In the rows, 128 means zero.
Each named move below is a turn or a mirror, shown by a few rows before and after it. Which moves, in which order, take the first row of each later pair to the second? The first pair is answered.
X (before |-> after):
[142 164 158 128 168 140 156 129 145 107  96 120 170 172 124 140] |-> [136 177 158 167 146 119 162 117 126  95 124 113 160 170 135 160]
[111 125 118 116 133 165 109 167 148 128  79 162 155 144 130 133] |-> [110 134 123 178  94 121 122 155 110 107 130 162 134 137 145 164]
[116 211 137 182 151 109 106 123  84  83 136  82 130 131 163 195] |-> [123 197 132  94 210 166  93 142 134 106  63  86 157 137 139 149]
[118 101 119 141  33 103 152 134 123 117 160 152 120 153 167 136] |-> [122  84 112  65  87 154 141 152 167 135  98 155 146 156 147  95]
P (before |-> after):
[145  93 139 123 115 136 137 121 195 144  76 119 154 136 100 113] |-> [151  83 141 122 120 125 136 111 190 146  78 106 144 133  98 112]
[117 145 146 143 126 139 123 101 143 120 103 122 132 142 131 140] |-> [126 132 146 144 132 124 129  96 137 115 108 109 113 138 129 139]
[133  66 135 145 110  99 144 116 119 133 139 115  81 122 123 104] |-> [ 88 115 143 150  94 153 122 148 147 141 125 180 150 147 129 120]
[112 167 150 147 143 110 119 128 147 148 147 128 158 159 128 167] |-> [137 139 143 145 155  80 135 113 130 145 156  92 117 145 126 160]
D (before |-> after):
[110 136 115 125  86 135 131 138 136 184 115 161 139  81  98 126] |-> [103 197 114 150 109 127 133 122 146 153 115 139 162 104 135 152]
[ 97 172  75  53 121 169 104 147 104  76 142 130 159 154 172  76] |-> [115 133  86  46  93 164 123 133 123  75 128 125 158 165 168  59]
[159 102 133 124 120  99 158 106 125  91 121 108 147 155 132  83] |-> [137  99 111 111 135 110 129 154  77 136 144 155 129 112  94  88]
Pairs:
Each pair is two moves apart.
[161 126 116 224  82 110 154 136  77 136 150 161 113 114 119 205] |-> [178  90 125 215  53 111 166 121  92 139 143 154 111 120 116 190] => D D
[116  85 128 131  91 115 145 117 181 147 113 136 150 148 110  95] |-> [ 80 134 105 146 127 114 113 160 127 168 152 169 140 106  96 127] => D X
[143 157 146  81 126 166 127 132 148 123 123 149 163 164 142 105] |-> [138 147 142 140  78 124 135 128  94 120 182 158 130 148 145 132] => D X
[124 196 145 127 180 156 123 131 182  89  66  96 211 180 153 138] |-> [177 141 142 148 178  79 156  84 135  69 101  20 117 147 154 138] => P X
[131 137 112 119 144 145 143 102 117 133 126 100 126 127 141 103] |-> [118 154 113 147 125 143 142 107 112 129 143 117 138 133 152 122] => P X
[ 81 171 104 115  86 147 133 182 108  83 135 188 128 136 146 110] |-> [121 151  94 121 111  94 160 145  81  60 149 113  65 118 157 107] => P D
[153 128 117 108 152 106 145  95 140  81 122  61 103 136 161 112] |-> [153  76 109 105 125  98 134 121  92 124 154  98  67  97 124 108] => D X
[118  98 127 116  84 107 141 123 146 119 155 146  82 150 145 128] |-> [102 122 111  73 142 142 113 152 148 142 137 163  92 133 124 128] => D X
[104 115 113  85 121 120 141 134  88 136 159 138  88 115 130 112] |-> [ 93 179 114 104 137 124 139 125 104 104 152 128 123 142 163 135] => D P
[110  81 179 132 139 175 127 176 149 141 117 186 143 138 113 114] |-> [ 89 154 170 179 154 156 123 169 128 115 146 179 150 139 144 162] => D X
[113 111 133  97 160 148 127 121  90  65 161 153 105 122 150 116] |-> [122  92 136  95 147 147 136 115  98  67 155 148 106 128 150 104] => D D
[120 104 167 151  82 144 142 127 135 121 132 151 152 146 115 132] |-> [137  91 150 149 113 111 141 129  89 132 158 130 100 108 103 138] => D P
[113 161 137 121 162 130 137 128 164 104 127 110 152 142 150 137] |-> [126  89 153 143  91 103 155 120 139 117 162 125 118 134 137 125] => D X
[170 140 161 154 180 121 122  92 182  83  98  53 110 149 132 148] |-> [169  52 158 164 114  95 124 123 119 131 150  99  55 102  81 133] => D X
[167  88 158 162 157  91 148 113 114 168 135  93 103  95  99 152] |-> [153 121 148 123 208 125 134 127 131 171 103  93 123  90  95 147] => D X
[110 125 134 118 112 137 112 145 121 155 129 164 127 114 108 127] |-> [107 170 134 132 136 137 114 128 143 123 113 140 152 138 134 142] => D X
[139 149 100 117 153 112 132 116 119 132 149 122 135 116 140 105] |-> [134 156 110 115 134 127 140 115 146 127 132 140 164 137 144 102] => D P
[184 128 138 159 159  59  95 137  74 139 141 150 100  89 111 191] |-> [157 184 160 177 128  98 107 126 141 108 106 165 187 150 148 202] => D P
[106 112 135 159  78 135 115 150 118 157 146 188 141 115 108 138] |-> [128 116 152 170  62 125 144 116 152 125 123 155 156 150 134 133] => D D
[121 122 123 115 116 115 102 103 155 112 115  80 107 123 140 131] |-> [108 145 112 119 139 120  84 121 133 125 131  96 107 104 132 144] => D D
[133 110 164 118 122 174 163 132 123 167  99 167 127 117 114  79] |-> [146 147 148 134 176 130 159 120  81 147 124 116  79  89 124 108] => D P
[113 186 121 148 129 133 128 126 137 112 143 135 160 140 171 149] |-> [155 136 113 119 158 106 140 106 130 114 134  78 103 114 156 123] => X P
[101 192 107 147 120 122 135 113 107  83 167 121 139 144 180 147] |-> [143  78 119 122  72 111 165  90 121 103 152 104 106 146 156  96] => P D
[110 146 115  88 172 159 109 154 139 138  98 134 140 122 126 104] |-> [131 119 142 162  86 104 151 101 127  98 141 105 120 148 157 126] => X D
[140 117 157 103 134 175 107 140 147 172 121 151 117 110 128 125] |-> [137 147 162 164 107 135 119 115 127 136 161 132 110 124 163 159] => X D
[126 167 135 146 133 153 125 124 147 123 115 113 135 110 136 137] |-> [149 117 135 132 121 142 135 118 138 132 120 105 107 102 123 111] => P D
[136 130 154 141 123 142 134 109 179 155  77 150 187 157 148 119] |-> [160 114 154 188  96  85 153  82 136 139 124 112 128 140 156 138] => X P
[147  91  95 103 152 136 149  89 116  83 170  67  95 116 128 102] |-> [ 83 161 106 152  99 173 127 118 121  87 193 145 171 142 147 143] => P X
[128 182 134 152 196 134 118 131 154 126  85 114 148 139 130 143] |-> [134 174 138 189 173 100 132 118 126 111 119 100 119 130 145 162] => X P
[124 124 179 188 105 125 141 111 139 133 121 149 137 140 105 158] |-> [155  89 169 142 142 122 147 100 152 137  97 113 110 126  90 129] => X P
[ 91 185 153 204 136 128  96 180 136 169 110 173 173 130 110 211] |-> [138 123 182 185  89 130 139 123 208 144  58 132 193 183 129 170] => D X
[144  67 118  85 125 113 117 121 113 126 139 127 104 126 115 109] |-> [143 131 122 111 140 107 128  92 135  82 129  88 132 159 156 135] => D D
[139 105 130 106 122 147 113 157 118 166 118 202 113  94  82 108] |-> [128 218 119 151 183 119 113 129 116 114 129 145 126 109 132 156] => P D
[126  90 133 137  95 125 131 132 107 150 134 143 107 119 112 123] |-> [108 149 118 113 162 153 111 147 127 143 105 136 138 120 121 132] => D X
[154 101 152 135 107 136 142  94 132 115  71 102 138 182 153 137] |-> [137  66 137 124 110 143 110 146  72 168 108 158 101 128 108 135] => X D
[118 195 133 178 102 123 144 121 132  56 159 112 169 172 171 144] |-> [174 126 120  98 167 111 153 105 144  66 114  43 110 150 145  89] => X P
[113  40 111  65  66 145 133 155  93 152 153 169  95 106 107  71] |-> [131 141 138 118  81 130 171  73 163  50 123  82 153 188 198 103] => D D
[153 100 157 145  91  95 149  99 170 126 102 101 138 150 117  95] |-> [135 123 157 163  73 101 146 108 172 126 109 127 160 158 127 111] => P X
[139 142 165 206  85  90 138  94 156 107 131 119 144 161 151 161] |-> [146  52 156 119  96 140 114 139 156 178 100 164 129 128  87 103] => D X
[182  98 150 132 198 146 121 157 156 217  82  90 107 108  53 131] |-> [150 178 154 154 210 169 111 156 181 189  72 103 164 139  89 161] => P D
[131 127 151 171  92 134 132 142 132 145 119 134 134 119 105 154] |-> [145 111 142 134 127 148 128 144 149 154  89 116 131 116  93 129] => P X
[104  85 157 131  98 161 103 187 152 240 115 242 127 110  48 122] |-> [171 157 138 184 204  43 151  86 106 142 150  50  28  96 122 172] => D P
[122  79 118  61 149 176 122 113 163 149 108 126 137 160 118  43] |-> [ 75 170 100 170 141 115 102 128  64 130 216 146 105 124 142 132] => D X
[ 99 149 142  90 156 137 125 128 162 113  97 154 196 137 135 138] |-> [147 102 137 105 158  70 157  89 121  98 131  87 112 109 135 140] => P X
[137 168  92  53 160 147 134 135 128 108 135 157 141 136 141 113] |-> [154 153  92  94 141  95 155 113  91  94 177 129  98 122 151 130] => P X
[119  98 103 109 173 150 126 151 119 177 131 124  89  95  82 120] |-> [ 83 140 110 159 129 158 119 162 113 170 155 172 132 116  98 156] => X P
[159 135 170 146 162 156 147 158 168 119  85 117 163 164 114 143] |-> [161 138 172 194 132 115 158 138 135 102 126 104 136 157 125 170] => X P
[116 164 127 123 191 144 115 101 164 113 111  83 132 126 130 124] |-> [108 120 113 101 187 153  96 134 131 157 127 123 110  89  89 114] => D D
[114 143 135 120 157 115 117 146 133 156 110 124 130 114 110 146] |-> [126 133 152 147 124  89 139 115 147 128 109 102 133 135 131 145] => X D
[125 168 138 141 131 136 140 113 175  65 124 155 167 177 138 140] |-> [154  55 139 107  92 127 152 122 155 107 130 166 113 144  91  95] => D P
[125 158 116 178 130 157 113 117 115 144 110 122 130 104 128 134] |-> [147 125 125 175 119 142 130  95 123 137 104  94 113 113 130 118] => P D
[117 168 137 149 157 131 132 131 141 132 147 117 160 136 132 114] |-> [141 116 151 156 114 120 150 112 142 137 150 115 143 143 126  96] => D X
[129 107 137 133 116  89 123 130  80 147 171 118  71 102 114 129] |-> [ 98 202 143 160 130 125 114 134 112 119 157 139 143 142 148 159] => D P
[102 148 115  78 129 128 123 160  94 109 117 111 134 140 166 122] |-> [109 144 116  92 123 112 131 150  83 103 132 103 115 134 171 126] => P X
[157  93 123 175 139  91 112 142  75 140 156 163  72  87 106 126] |-> [143 103 124 111 177 154  89 168 125 160  96 191 126 102  92  96] => X P
[153 118 153 133 203 151 109 127 130 146 104 122 114  98  89 131] |-> [162 119 170 184 150 113 138  87 126 115 126  97 103 120 121 153] => X D
[100  88  92 114  71 140 137 118 125 131 152 163 127 157 133  90] |-> [ 94 147  96 138  92 133 137 101 136  94 151 137 151 179 166 117] => D D
[125  88 112  62 160 154 109 133 115 150 105 139 112 113  92  81] |-> [140 126 127  85 156 145 139  83 161  98  77  91 141 163 140  91] => D D
[108  97  59  19 129 138 129 148 189 121 118 140 158 159  96 107] |-> [121  92  65 109  72  53 156 111 117  91 201 102  94 139 119 151] => P X
[136 155 110 106 133 137  72 162 198 167  62 181 178 151 111 132] |-> [202  93 106 103 150  60 111 107 165 149  79  84  78 122 110 115] => D P
[147 165 162 236 158 110 111 122 108 170 122 130 115 114 109 169] |-> [167  91 168 209 123 111 118 124 110 195 111 140  96 104  78 132] => D D
[145 126 151 181 113  92 110 121 114 190 145 131  96  97  85 153] |-> [128 184 157 202 122 104 110 109 134 160 133 128 139 128 115 174] => D P
[123 117 137 172 150 149 114  79 145 152  80 104 178 155 118 147] |-> [135 111 135 197 140 121 127  68 123 142 104  90 154 146 126 157] => X P
[ 83 100  92 107 105 161 123 185 121 133 144 140 133 132 120 128] |-> [ 81 151  99 148 103 140 134 155 125  96 152 113 147 156 159 156] => X D
[151 122 145 153  66 101 142 108 123  91 124 136 113 137 124 124] |-> [128 127 138 145  68 123 118 143 109 114 130 183 122 123 102 125] => P D
[129 150 118 145 129 106 129 124  99 121 148 118 112 124 143 149] |-> [146 112 127 100 134 131 135 115 142 126  99 107 126 141 132 110] => D X
[119  88 160 173  38 108 136 128  84 139 142 153  95 120 114 138] |-> [ 87 163 149 194  66 120 118 140  85 126 149 170 134 133 133 169] => P D
[111  86 179 158  76 140  99 137 158 136 121 152 161 164 124 118] |-> [ 92 157 177 175 110 135  83 136 152 117 131 143 174 166 141 146] => D D
[116 206 123 169 152 119 128 123 146 139 107 117 152 124 121 153] |-> [142 174 118 131 182 111 136 114 152 145  89  88 127 114 109 127] => P X
[111 135 125  76 175 147 118 116 106  95 119  98 130 120 133 110] |-> [126  98 140 112 114 115 140  89  99  82 144  90 113 130 142 112] => X D
[131  91 130 111 118 133 116 148 103 145 139 136 102 106 109 111] |-> [105 177 127 136 138 148 107 141 125 115 136 130 148 134 145 143] => P D
[158  85 149 140 130  90 143 114 122 136 146  97  82 127 104 135] |-> [132 142 126 117 194 116 114 145 111 149 136 109  93 107  92 149] => X D
[143 121 143 146 101 133 136 127 108 124 153 119 125 130 154 106] |-> [132 141 136 150 115 130 135 129 105 126 162 121 127 129 163 122] => D D
[143  95 124  86 158 151 109 163 132 189  98 148 137  98  60 111] |-> [127 205 116 130 209 137 104 140 131 141 107 109 157 116 107 159] => P D
[ 96 127 121  93 103 104 125 125  93 114 194 147 105 118 128 154] |-> [101 150 131 104  94 110 137 106 130  85 173 128 141 155 160 160] => P D
[117 160 143 175 140 118 119 120 121 128 139 135 126 123 123 177] |-> [139 128 149 123 156 151 127 114 176 137  82 124 148 140 115 137] => X D
[115 149 142  79 148 175 123 135 131 156 122 156 170 111 142 156] |-> [158 109 138  96 150 117 149 101  94 143 153  93  99  88 144 154] => P X
[153 119 105 122 109  97 158  97 106 155 171 144 135 143 145 136] |-> [154 136 107 126 117  97 157  95 105 147 170 138 143 147 153 142] => D D
[134 152 115 144 130 117 142 109  94 101 157  90  96 122 173 115] |-> [129 122 107 126 123 124 129 132  72 131 163 117  78  99 145 106] => D D
[106 120  93  51 103 118 117 160 142 124 145 125  85 131 163 113] |-> [101 149  94  81 100  98 120 146 132 106 165 115  83 135 177 137] => X D
[106 157 124 118 123 144 116 126 152 117 110 139 169 147 139 120] |-> [110 120 127 149  73 112 130 118 125 118 143 148 142 139 139 129] => D X
[ 91 190  88 104 222 139 112 140 137 110 124  60  75 133 148 136] |-> [127 108 121 151 115  92 163  83 145  90 145  35  53 159 169 119] => D X
[102 209 114 153 189 117 133 109 154 117 121 101 131 139 173 142] |-> [118 106 143 113 103 156 151 111 201 150  82 148 158 169 146  82] => D P
[116 139  92 150 154 104 121 128 100 146 151 130 124  85 154 148] |-> [141  68 106 129 110 102 143 113 124 157 131 126 114  94 143 114] => D D
[143 138 133 165 131  57 144 104  90 100 171  56  65 127 166 116] |-> [155  75 133  66 164 113 130 129 134 147 103  78  77 121 118  52] => D X
[118  91 163 151  81 121 161 129 126  92 140  70 110 149 150 135] |-> [103  69 138  87 122 167 128 184 109 149 122 120 102 111  97 109] => D X
[ 47 155  77 119 144 136  86 194  80 186 163 162 156  57 132 179] |-> [ 99 101  72 103 166  87 111 163  60 181 170  97  86  34 124 163] => X P
[134  85  90  81 126 130 135 150  72 149 149 130  78  93 111 101] |-> [101 209  89 122 167 133 124 138  94 102 146 112 128 128 161 152] => D P
[ 99 151 143 189 136  94 136 106 104 108 157 130 109 136 123 174] |-> [118  94 166 175  86 103 161  91 139 111 127 129 122 161 119 145] => P D
[134 128 156 176 161 110 123 139 114 156 119 125 135 105  81 176] |-> [152 125 166 157 167 126 138 117 157 136  84 108 155 134  96 158] => D X
[131 140 120  70  97 148 130 142 146  83 136 180 173 162 143  96] |-> [119 165 113  74 115 147 117 149 134  84 148 180 177 159 145 106] => D D
[102 131 103 120 120 124 139 136  64 120 171 131 100 109 155 123] |-> [108 163 106  88 161 153 135 125 115 106 121 107 135 138 171 108] => X D
[113 142 106 137 167 114 110 144  90  71 175 143 132 124 150 142] |-> [131 118 102  96 198 124 107 143 106  81 147 123 128 114 136 111] => X P
[122 164 139 140 190 162  95 161 109 174  99 114 158 107 157  96] |-> [162 137 147 147 185 132 123 125 115 149  94  56 130 114 170  83] => P D
[107 106 113 109  95 126 127 142  95 133 152 162 128 124 111 117] |-> [ 96 177 107 123 130 129 121 136 107 107 142 142 150 140 138 141] => X D
[111  83 134 205 106 100 114  94 139 128 137 137 112 115 154 135] |-> [ 91  98 129 205 111 120  96 118 137 146 140 169 125 108 144 143] => D P
[144 123 121 112 161 119 124 125  89 126 156 100  68  88 119 115] |-> [152 149 125 101 185 133 132 113 130 106 124  78  96 114 137 111] => D X
[127 149 122 120 126 145 148 101 112  78 147 137 138 113 118 134] |-> [126 128 119 111 121 149 139 112 103  92 149 151 127 101 102 126] => D D
[126 131 169  96 213 115 124 167 135 143 132  90 125  84  78 172] |-> [ 93 170 176 135 174 119 118 177 129 137 152 130 159  95  89 200] => X P
[129  65 130 125 103 121 132 189 142 179 131 153 134 138 108 101] |-> [136 130 143 159 117 108 156 140 184 122 112 101 167 187 165 122] => D D
[ 86  89 121 152  91 160 103 169 132 144 147 186 147 110  94 113] |-> [128  43 116 119 122 139 119 148 127 145 134 134 100  91  81  87] => P X
[130 103 131 171  82  83 121 156 117 107 166 142  90 114 126 139] |-> [116 165 110 106 180 136  88 184 149 111 110 144 130 114 120 130] => X D
[149  68 132  90  97  98 104 103 144 152 123 122  83 143 106  95] |-> [109 157 112 134 138  84  74 134  90 151 170 141  79 110 113 154] => X D
[123 129 135 165 145 114 157 105  91 130 142 154  83 117 128 149] |-> [135 102 142 157 127 112 166  98 105 134 135 147  80 125 127 136] => D D
[ 92 114 171 139 138 136 131 125 115 150 131 131 142 130 107 178] |-> [109  92 168 124 153 124 136 115 109 153 124 106 122 121 101 167] => X P
[114 155 109  94 183 137 105 131 102 122 114 104 109  96 104 125] |-> [117 168 133  97 153 154 124 108 153  96  86  95 157 138 133 123] => D P
[108 113 165 161 133 122 122 152 113 173 140 149 100 103  91 164] |-> [115 156 171 184 145 105 136 118 135 128 127 102 116 129 131 181] => D P
[130 170  99 148 159  98 105 139  56 115 166 117  84  99 134 179] |-> [119 185 136 156  97 143 124 110 154  85 104 137 182 182 167 159] => D P
